In the rows, 128 means zero.
One turn moves each row of this set onto another row. After a few examples, where does it send each row asked below?
vib: [146 125 121 135 120 112 118 130 131 129 145  88 136 122  82  95 105 117
 117 116 138 144 144 111 159 104 141 113 113  95  71 127 124 103 112 161
 131 112]
Zuvi: [141 123 123 134 116 108 109 137 120 121 149  90 138 142  72 113 109 108
 120 119 133 151 155 134 152 115 134 104 124  92  86 140 109  99  91 151
 110 111]
gepu: [150 151 137  88 138 116 127 118 125 140 147 126 128 129 116 115 145 121
 124 120 124 103  98 154 121 117 147 130 127 177 117 133 134 165 109 130
 143 127]
nonu: [146 132 121 133 131 115 114 132 127 131 141  92 132 121  78  97 107 119
 123 119 127 144 149 123 157 104 146 114 106  99  78 127 116  92 116 170
 137 115]
bak: [128 154 123  93 146 109 137 155 139 147 127 136 139 130 118 163 102 121
 119 126 123 117 117 108 108 138 133 141 148 119 130 106 113 151 130 108
 139 124]
muz: [147 151 136  79 148 115 121 120 113 131 151 128 134 133 103 116 122 138
 124 109 118 111  89 157 124 119 139 130 120 180 123 119 145 146 101 128
 150 130]
legeg: [127 148 114 102 136 119 135 131 149 140 142 126 131 119 128 164 109 111
 125 148 131 108 116 130 110 145 136 143 148 115 129 126 110 162 130 109
 129 127]
lam: [125 145 137 117 160  85 129 123 124 151 145 120 140 138 122 132  88 124
 128 139 122 115 113 131 118 132 122 109 144 164 145 125 165 130 106 121
 151 110]
nugen: [121 147 114 113 141 110 129 130 104 109 155 127 150 138 102 154  73 121
 135 134 120 118 119 139 108 133 115 121 141 169 119 158 139 118 122  96
 113 138]
sok: [117 146 116  79 133 110 127 137 149 141 138 129 137 127 123 158  93 115
 122 132 130 115 102 127 113 139 132 143 132 115 122 105 117 164 121 107
 131 126]
dema: [143 123 128 125 115 114 110 152 118 137 151  81 144 133  85 106 113 106
 114 118 135 151 154 125 161 112 135 106 126  96  82 137 108 112 101 161
 120 111]
moz: [129 148 119  89 132 118 143 114 120 111 144 134 119 143  92 135 107 129
 118 103 139  99  85 132 113 131 142 146 135 134 115 103 135 149  98 102
 127 126]
piz: [132 155 127  93 135 108 147 133 109 120 132 141 124 158  89 136 120 121
 113  94 133  98 104 113 104 131 140 139 143 142 113 110 127 143 103 101
 123 121]
kogu: [148 123 125 123 110 109  98 141 132 130 148  87 148 132  87 104 117 112
 115 117 137 163 145 135 164 113 136 103 119 102  76 135 112 115 102 161
 122 120]
sel: [120 157 112 124 144 101 130 121 100 113 140 128 148 145 106 147  81 122
 125 125 133 125 113 126 118 144 121 114 154 171 117 145 149 107 131 105
 127 145]
voz: [146 125 129 131 134 108 107 142 134 139 145  90 136 129  77 117 108 113
 129 130 117 148 161 136 150 105 136 107 113  87  99 132 106  99  96 160
 127 101]
Mekop: [138 150 116 103 124 126 148 115 119 110 146 134 116 141  98 136 131 117
 120 111 142  94  99 132 107 135 148 147 146 138 111 127 120 157 109 103
 117 130]
Bara: [144 131 123 134 135 116 113 142 120 136 143  90 131 127  76 107 106 114
 125 123 121 144 157 131 156 109 143 113 113  94  92 131 106  88 108 169
 132 110]
zov: [152 127 119 142 121 115 119 128 133 116 142  97 132 124  68 107 105 124
 126 112 135 150 142 121 152  98 142 116 117  93  75 129 118  97 107 151
 127 115]
sul: [141 128 125 131 125 116 112 150 111 133 149  86 137 134  76 112 109 108
 120 120 126 146 159 133 156 112 138 109 123  93  91 138 102  95 101 163
 121 111]
ran: [144 120 126 130 114 110 114 142 130 137 150  82 142 125  89 101 107 111
 112 119 141 150 148 113 160 108 136 109 122  92  74 131 120 116 105 159
 125 108]
bav: [120 155 112  73 127 113 109 145 125 129 138 130 161 132 122 155  95 109
 123 129 120 131 112 142 118 139 123 128 124 162 100 143 113 147 141 111
 118 154]
Fug: [128 153 111 127 140 112 136 103 107 110 151 121 136 134 107 145  97 112
 134 139 129 105 118 146 112 132 126 118 144 174 113 168 142 121 127 104
 115 140]
kebul: [156 134 125 124 130 114 104 137 130 131 138  97 138 124  73 105 119 120
 127 115 118 151 150 136 155  98 143 111 103 106  79 133 105  97 109 165
 131 117]
bupi: [148 119 124 136 119 108 110 137 148 134 147  88 140 118  89 108 104 120
 122 125 138 160 143 121 159 105 138 111 122  85  85 124 121 114 105 157
 133 109]
baf: [135 141 135 108 162 104 127 130 123 140 161 120 142 122 115 138  84 136
 139 144 109 114 113 149 115 120 121 120 134 168 149 136 155 132 103 117
 148 114]
Fedi: [137 141 135 123 156 103 139 112 135 144 156 116 126 120 122 134 103 120
 139 152 121 100 115 147 113 117 130 120 140 162 143 143 154 145 106 118
 145 109]
ner: [132 160 110  91 135 119 110 127 128 135 138 123 152 121 131 154 117 108
 125 142 121 123 119 152 123 143 131 125 131 166 106 156 111 146 150 123
 126 155]
rut: [140 156 144  79 146  95 122 129 112 148 135 130 138 151 110 113 131 121
 115 106 119 111 101 139 120 123 138 117 125 182 119 118 144 148 103 130
 146 122]
mamo: [131 166 114  87 140 111 111 149 120 136 126 133 161 130 124 155 105 121
 118 122 121 138 114 128 124 143 129 126 140 165 107 134 116 134 155 122
 138 158]

ner turns into Fug
bupi turns into kogu
mamo turns into sel
Now these:
nugen turns into baf
dema turns into sul

One turn moves each row of this set onto another row. After a few examples, where does it send each row asked below?
Lal: [111 130 130 149 106 141 159 159 138 115 146  99 159 104 148 130 113 113
 143 137 158 116 115 132  94  94 142 128]
Fibeb: [131 133 135 168 116 127 156 123 137 112 136 135 133 132 145 112 115 134
 124 176 142 131 132 131 130 140  99 154]
baki: [153  93 129 160 126 137 151 148  92 109 126 110 114 101 143 133 147  79
 143 124 100 127 145 146 146 104 126 138]
vukib: [169 134 133 157  73 154 137  96 118 138 141  76 138 137 113 119 124  94
 121 128 132 118 147 118 129 110 156 143]
Zal: [151  99 126 161 127 136 150 149  96 121 127 106 114 110 136 138 151  82
 160 121 107 120 155 142 140 110 119 141]
Lak: [141 173  88 160 133 122 129 139 107 115 119 114 157 105 137  91 117  77
 122 135 120 146 142 123 131 118 152 141]
kad: [149  91 120 161 113 144 142 158  97 113 125 108 108 104 135 134 147  80
 148 116 107 128 146 145 142 113 119 142]
Lofo: [115 134 131 150 116 128 157 155 141 119 143  88 164  99 154 128 111 114
 129 143 156 123 119 123  96 108 135 120]
vemo: [111 121 135 157 104 131 157 155 136 109 151  96 163 111 156 128 118 107
 128 137 155 119 120 132  96  87 139 122]
ver: [163 139 143 157  70 154 132  99 105 128 136  90 130 147 109 122 135  98
 128 123 129 110 143 127 123 109 151 143]
reni: [117 127 129 155 115 136 149 157 138 107 147  99 160 111 154 126 116 115
 137 140 159 126 103 135  99  92 136 124]
lalip: [147 176  89 167 119 122 126 143 101 118 124 108 154 107 127  86 122  77
 123 129 121 143 154 128 138 111 156 146]
Mozof: [122 129 135 149 105 130 148 163 136 106 137  92 162 106 157 127 115 113
 133 140 160 123 119 132  94  98 143 128]
Vik: [138  93 121 154 124 132 145 154  87 125 129 108 108  95 142 133 147  88
 152 130 110 130 147 145 142 106 124 129]
dom: [125 136 110 162 109 133 142 110 116 119 124 144 125 139 131  74 123 113
 133 165 115 133 132 114 114 137 112 127]
Larod: [177 134 137 156  78 146 135 100 120 130 135  84 144 151 113 127 133  97
 123 125 133 117 151 116 130 104 156 141]
Zev: [135 130 137 165 113 126 155 130 143 113 150 129 133 134 138 113 115 139
 131 177 141 132 121 131 124 139 108 148]
terud: [146 178  85 163 120 130 134 142 100 114 124 108 157 112 132 100 119  74
 123 135 121 142 158 118 133 125 153 153]
Mapu: [144 172  86 158 121 117 129 149 107 113 120 113 162 114 138  83 125  89
 127 129 112 144 144 118 135 116 160 143]
Bezav: [146  89 128 152 131 135 146 160  95 121 128 118 119 108 136 142 149  88
 157 127 113 118 147 139 147 107 125 133]
Zevad: [172 139 143 152  77 144 135  96 119 121 137  78 145 142 115 126 130  94
 120 133 136 112 147 131 133 103 157 142]
Tam: [146 116 128 132 137 134 169 127 117 111 109 123 122 143 112 124 129 115
 148 139 126 132 155 124 130 150 104 154]
Giku: [149  95 123 163 127 140 149 149  98 108 128 101 115  99 136 141 148  92
 149 116 101 125 143 139 147 112 114 137]
Vikom: [138 116 111 142  86 128 142 111 125 125 128 141 142 164 109 117 120 120
 123 131 140 117 152 115 118 140 116 133]
Kufug: [137 121 127 134 136 131 178 124 122 112 114 127 128 143 122 120 125 119
 142 144 127 125 153 129 121 156 105 152]
pef: [132 135 101 167 111 122 144 118 114 120 126 147 125 134 128  73 126 119
 132 159 109 138 134 112 109 138 117 128]
zimik: [142 169  85 155 129 114 135 146 110 106 118 107 161 110 132  88 126  75
 123 131 116 138 154 125 131 107 150 148]
teku: [165 132 145 156  67 152 126 104 114 125 136  79 136 145 116 124 130  94
 118 124 129 119 148 117 130 101 149 141]
kalas: [144 167  90 156 124 116 125 153 115 116 115 109 160 103 133  92 118  83
 123 143 118 144 150 117 135 116 157 154]
big: [167 139 141 159  68 143 131 104 114 129 137  84 144 150 117 124 126  91
 117 123 134 115 148 123 128 116 160 141]
Sise: [112 132 124 150 108 136 153 160 132 116 139  97 158 105 154 128 113 105
 120 138 170 128 127 130  93  98 141 119]
gigo: [151 177  84 167 123 120 126 137 111 119 129 109 154 109 132  90 121  79
 116 134 122 150 149 125 131 122 144 150]
did: [170 129 144 160  68 153 130 108 109 127 130  81 139 141 110 130 129  91
 125 127 137 112 149 123 133 103 157 134]
vokuf: [146  94 119 151 127 146 144 152  95 114 132 111 120 105 140 137 148  84
 161 115 107 123 147 147 145 107 123 131]
neku: [119 135 133 156 108 128 153 158 131 112 148  88 161 103 152 129 106 108
 130 140 157 128 120 132  95  92 137 128]
Gon: [150 176  89 163 127 120 132 136 112 118 125 110 159 103 139  89 123  83
 128 131 117 149 150 116 137 113 157 152]
rit: [113 128 139 155 110 131 149 156 139 115 140  94 157 100 154 136 118 118
 130 142 157 117 119 134 100  92 129 122]
Voma: [138 119 122 137 137 132 173 129 121 107 117 126 121 138 111 127 128 116
 149 141 121 130 152 125 132 158 104 151]
gipi: [134 116 110 133  92 124 145 111 122 132 125 146 141 164 120 114 124 114
 127 139 135 120 151 126 122 145 111 129]
lela: [135 139 103 168 115 129 140 123 114 119 122 142 127 134 138  70 124 114
 134 165 116 143 130 112 107 134 115 128]
kisaf: [135 121 105 140  78 127 141 106 121 130 127 142 145 165 115 112 123 122
 123 128 138 116 153 117 121 140 117 133]
Teruz: [167 132 145 155  70 150 129 101 101 129 141  78 136 139 113 132 131  95
 133 143 134 120 148 123 130 106 150 149]
Gugup: [148  98 123 156 125 137 154 161  93 116 130 107 122  98 141 145 141  78
 155 121 107 126 147 143 143 108 122 129]
rif: [132 130 139 164 114 131 162 133 141 115 148 125 134 129 146 116 114 140
 128 171 140 130 125 133 136 141 109 150]

Lak turns into rit
Lofo turns into Bezav
pef turns into Zev
Now these:
kad turns into vukib
dom turns into Fibeb
reni turns into Giku
Vik turns into Teruz
lela turns into rif
teku turns into Gon
did turns into lalip
vemo turns into baki

One turn moves each row of this set onto another row. After a few examples, where does it send each row asked below?
Zop: [113 106 126  98 117 134 177 150 166 108 173 105 108  74 143 121 167 123
 128 126 144 163 116 108 126 101 117 125 112 114]
lilat: [103 127 165 110 134 128 161 131 139 110 164  96  91 101 180 113 140 172
 138 156 115 160 121 106 121  75 105  99 105  81]
zakik: [139 108 157  85 146 124 175 127 176 112 190 134  83 119 170 158 156 119
  95 124 119 141 101 121 143  99 117 117 101  65]
vut: [136 126 141 108 148 128 145 104 159 131 144 110 101 105 131  99 171 143
 123 151 132 135 121 108  82 117 125 115  86 109]
saruv: [138 111 153  92 160  85 169 138 195 137 148 110 106 124 135 128 154 126
 125 133 153 149 100 125 111 104 124 141 148 106]
zon: [131 135 128 111 161 122 151 138 184 122 193  77  98 111 164 145 149 160
 147 165 113 151 104 113 107  75 127 147 126 117]
sulan: [131  97 162 123 146 126 138 145 187 111 191 110  71 114 178 134 117 126
 126 124 137 164 121  78 135 104 115 108 135 133]
Zam: [144 106 158  88 174  90 165 127 151 114 191 106  74 127 157 126 129 134
 112 137 168 118 119  86 113 117 149 106 107 110]
mez: [120 122 161  98 157  80 139 115 151 130 156 145 114 116 138 151 137 158
 148 153 143 162 108 111 102  92 151 128 124  95]
Vasup: [147 136 142 113 145 154 129 115 177 118 187 128  90 114 131 182 144 109
 130 148 138 165 115 122 113  93 129 118  98 106]
paze: [140 141 147 105 147 116 187 157 164 120 164  80  79 106 147 120 133 131
 134 156 138 151 137 127 140 132 113 124  76 106]
Rozi: [141 148 148 109 149 119 190 160 170 117 168  83  76 106 160 115 136 124
 130 152 137 157 133 124 138 123 106 121  76 108]
vuku: [123 131 145 103 132 126 147 140 151 127 166 106  93 126 198 137 142 161
 139 163  98 183 125 119 139 108 129 103 116  86]
Pob: [134 101 184 103 141 114 142 122 173 117 190 102 122 116 163 139 116 148
 147 158 151 168 109 114 136  92 114 100 143 135]
makuz: [121 102 161 103 149 143 164 121 130 110 197  93 106 101 133 170 146 130
 119 147 160 144 103 108 132  86 117 123 118 120]
nele: [156 132 160 113 149 122 114 125 193 125 198 112  94 123 158 145 129 136
 101 143 148 125 120 104 103  71 145  99  84 111]
novu: [131 145 161  88 165 121 162 157 154  96 169  86  79 112 149 138 173 126
 123 148 150 168 125 141 118 114 107 122  75  89]
gulil: [119 132 153 107 130 131 148 139 152 115 161 107  89 124 188 140 140 158
 143 162  94 194 125 124 134 103 125 109 116  93]
lareg: [153 119 154 105 157 107 145 127 199 128 143 141  68 117 156 122 174 113
 119 135 137 143 107 100  99 127 111 112  97 107]
toz: [147 121 181 105 138  98 153 120 195 134 163 136  95 106 130 110 153 110
 111 131 140 155 123 114 113 114 111 117  77  78]
duvu: [165 127 164 108 153 118 112 116 194 127 195 112  99 132 156 148 135 142
 104 148 149 126 121 105 104  78 139  93  89 101]
fufe: [124 108 168  97 127 120 103 122 152 112 165 100  99 112 156 138 134 149
 148 150 161 158 131 105 132  96 142 101 129 139]
Bop: [112  98 160 103 175 119 156 132 136  98 180 140  72 112 169 134 158 146
 120 127 116 166 114  88 119  97 106 128 127  97]
suzor: [170 127 152 101 132 126 152 116 194 134 170 117  88 128 141 165 116 130
 123 140 155 150 131  99  94  79 153  93 115 101]
nep: [136 141 125  91 176  96 179 173 151 114 167 119  66 125 158 146 143 130
 122 142 153 149 126 110 106  77 135 122 117  88]
labu: [142 132 181  82 165  87 161 142 165 133 169  77 101 134 163 121 158 147
 120 172 136 140 109 146 133 103 110 127 102  96]
repu: [123 110 169  91 126 117 102 123 158 115 169 105 101 111 163 136 137 145
 142 135 163 166 132 108 138  96 144 108 131 134]
bel: [145 109 127 118 137 134 178  98 176 138 181 110 114 119 147 131 155 156
 113 153 136 136  96 106  98  74 132 111 130  91]
mak: [128 121 163  97 124  97 173 154 152 119 163 127  93 116 173 128 122 163
 121 137 151 177 142 114 137  73 134  95 113  72]
pota: [145 117 177 112 139  99 149 118 195 131 172 143  92 106 126 109 152 115
 113 140 126 158 119 119 110 115 114 123  75  83]

mez turns into Zam
mak turns into sulan
Now these:
duvu turns into toz
paze turns into vuku
suzor turns into lareg
nep turns into Bop

One turn moves each row of this set onto another row. After a few examples, where does it send each row asked below?
Dus: [131 141 111 150 140 138 130 138 124 144 144 167 112 137 122 166 184 125
 151 122 117 137 142 146 163 110 134 119 107]
tenob: [113 133 145 147 112 147 105 108 127 131 143 119 140 121 154 203 156 147
 121 109 103 125 124 147 129  93 112 139  95]
nitu: [123 133 113 114 107  90 116 111 134 107 151 159 155 138 164 138 157 130
 105 103 125 125 138 162 111 114 143 101 121]
zeg: [140 132 129 109  94 129 117 137 135 127 132 120 137 129 125 151 154 175
 129 137 162 133 128 169 118 156 135 107 104]
Mit: [ 98 137 113 123  99  87 139 120 131 119 162 163 145 115 168 151 171 143
 119 109 128 137 144 146 107 111 139  93 120]
kuvu: [125 167  89 148 135 150 143 118 178 115 154 148 119 100 150 161 139 146
 139 111 111  99 129 147 135 120 105 112 123]
fur: [122 159  99 157 140 145 133 125 167  99 159 148 120 110 148 160 125 132
 138 113 118  98 124 153 145 138 108 112 125]
Mam: [132 173 116 150 150 132 131 116 169 127 143 132 114 111 179 144 119 140
 142 127 112 120 127 141 127 131 104 108 116]
gime: [103 132 142 103 130 145 112  93 120 129 141 119 138 116 162 195 137 134
 137 122 120 114 110 157 129 101  97 139  94]
Gul: [135 174 106 149 136 127 119 125 166 123 128 137 117 105 179 160 117 144
 155 120 124 108 122 146 130 135 113 106 119]
Razod: [149 145 103 140 143 146 117 129 133 143 129 163 125 144 119 165 183 125
 140 121 117 128 149 157 156  99 139 123 105]
rudat: [136 126 137 108 104 135 138 117 144 141 152 120 130 131 129 118 164 172
 125 136 145 154 124 161 119 142 113 114 103]
vuda: [ 93 135 143 107 126 143 118 102 118 130 139 121 135 109 163 205 142 142
 143 124 126 116 117 149 128 101 101 136  94]
magaf: [112 124 147 150 105 142 108 109 123 133 146 123 137 119 158 197 155 142
 132 102 107 131 111 149 136  99 111 141  96]
gunol: [126 167 122 111 157 122 121 129 121 158 119 156 120 146 149 172 167 126
 154 154 143 116 141 139 144 117 126 109 105]
sutol: [128 115 137 116 104 124 138 133 131 117 157 122 129 137 127 140 155 158
 122 140 158 143 137 169 124 158 121 111 114]
fonov: [ 94 166 130  97 125 111 116 114 135 109 145 153 143 111 141 130 150 146
 115 117 125 131 134 144 109 114 155  98  81]
lisat: [135 154 118 106 156 123 121 116 128 167 123 159 124 149 153 151 167 118
 160 139 137 123 124 144 150 113 112 119 109]
gopa: [100 148 119  96 108 105 118 112 132 116 140 165 143 103 145 121 151 143
 139  98 130 136 103 147 122 117 149 100  90]
kimup: [149 122 112  96  92 135 136 118 148 137 140 125 141 127 129 146 170 176
 127 131 149 136 133 174 112 135 118 115 115]

Gul turns into kuvu
Dus turns into gunol
Now these:
gopa turns into Mit
vuda turns into tenob
kimup turns into rudat

One turn moves each row of this set onto another row. After a few examples, where does it send each row asked below?
Susok: [132 120 149 152 170 119 155 108 139 114 126 186]
fako: [163 138 149 146 152 142 125 106 147 134 134 184]
gasag: [155  83  96 172 140 122 146 136 150 100 123 152]
kat: [135 122 124 150 159 110 141 143 132 112  95 144]
Nuku: [177  97 104 145 144 131 115 121 138  81 141 168]
Soget: [166 119 135 156 161 150 142  96 154 132 115 196]
Soti: [143 161 121 163 136 126 139 127 157 100 105 160]
zoz: [145 122 116 156 163 132 184 130 147 111 111 160]
Vonok: [146 110 111 165 113 142 127 107 142  88 142 159]
pezul: [154 147 145 150 162 124 118 131 145  78 113 155]
dov: [143 100 117 174 153 130 154 124 142 137  92 163]
zofu: [119 108 117 147 158 162 123 127 174 125 115 145]
fek: [147  85 123 167 135 142 135 120 148  84 146 142]
zame: [134  99 101 141 143 147 118 139 157  98 150 174]
beku: [141 137 133 159 162 144 163 146 149 131 112 167]
ledut: [166 128  99 117 148 159 117 122 147 113 128 165]
nolu: [169 117 121 119 150 142 111 118 142 102 148 148]
vaf: [137  94 108 161 155 171 136 103 176  93 122 165]
timen: [165 103 128 124 184 140 114 117 150 111 127 186]
ruv: [148 125 110 172 145 162 116 131 165  99  88 161]
gereg: [160  91 131 181 161 141 141 139 150 108  94 144]
soli: [155  90 124 151 174 130 128 113 191 119 128 156]
Debuz: [121 134 144 166 144 156 110 118 147 103 107 159]
Suru: [158 122 137 153 168 109 145 121 174  85 147 163]
Mafet: [166 139 136 148 155 107 139  87 160 104 119 161]
Bune: [158 130 127 133 150 146 123 105 123 101 141 192]
fupap: [141  93 122 179 131 124 104 129 147 108 109 160]
kav: [159 108 112 125 175 137 144  93 170  96 129 149]
venos: [142 134 126 138 163 145 145 117 124 135 103 179]
nipur: [174 100 119 170 148 123 133 120 138  93  90 140]

nolu turns into fek
ruv turns into Soti
dov turns into venos
Now these:
pezul turns into Suru
nipur turns into zoz
fupap turns into kat

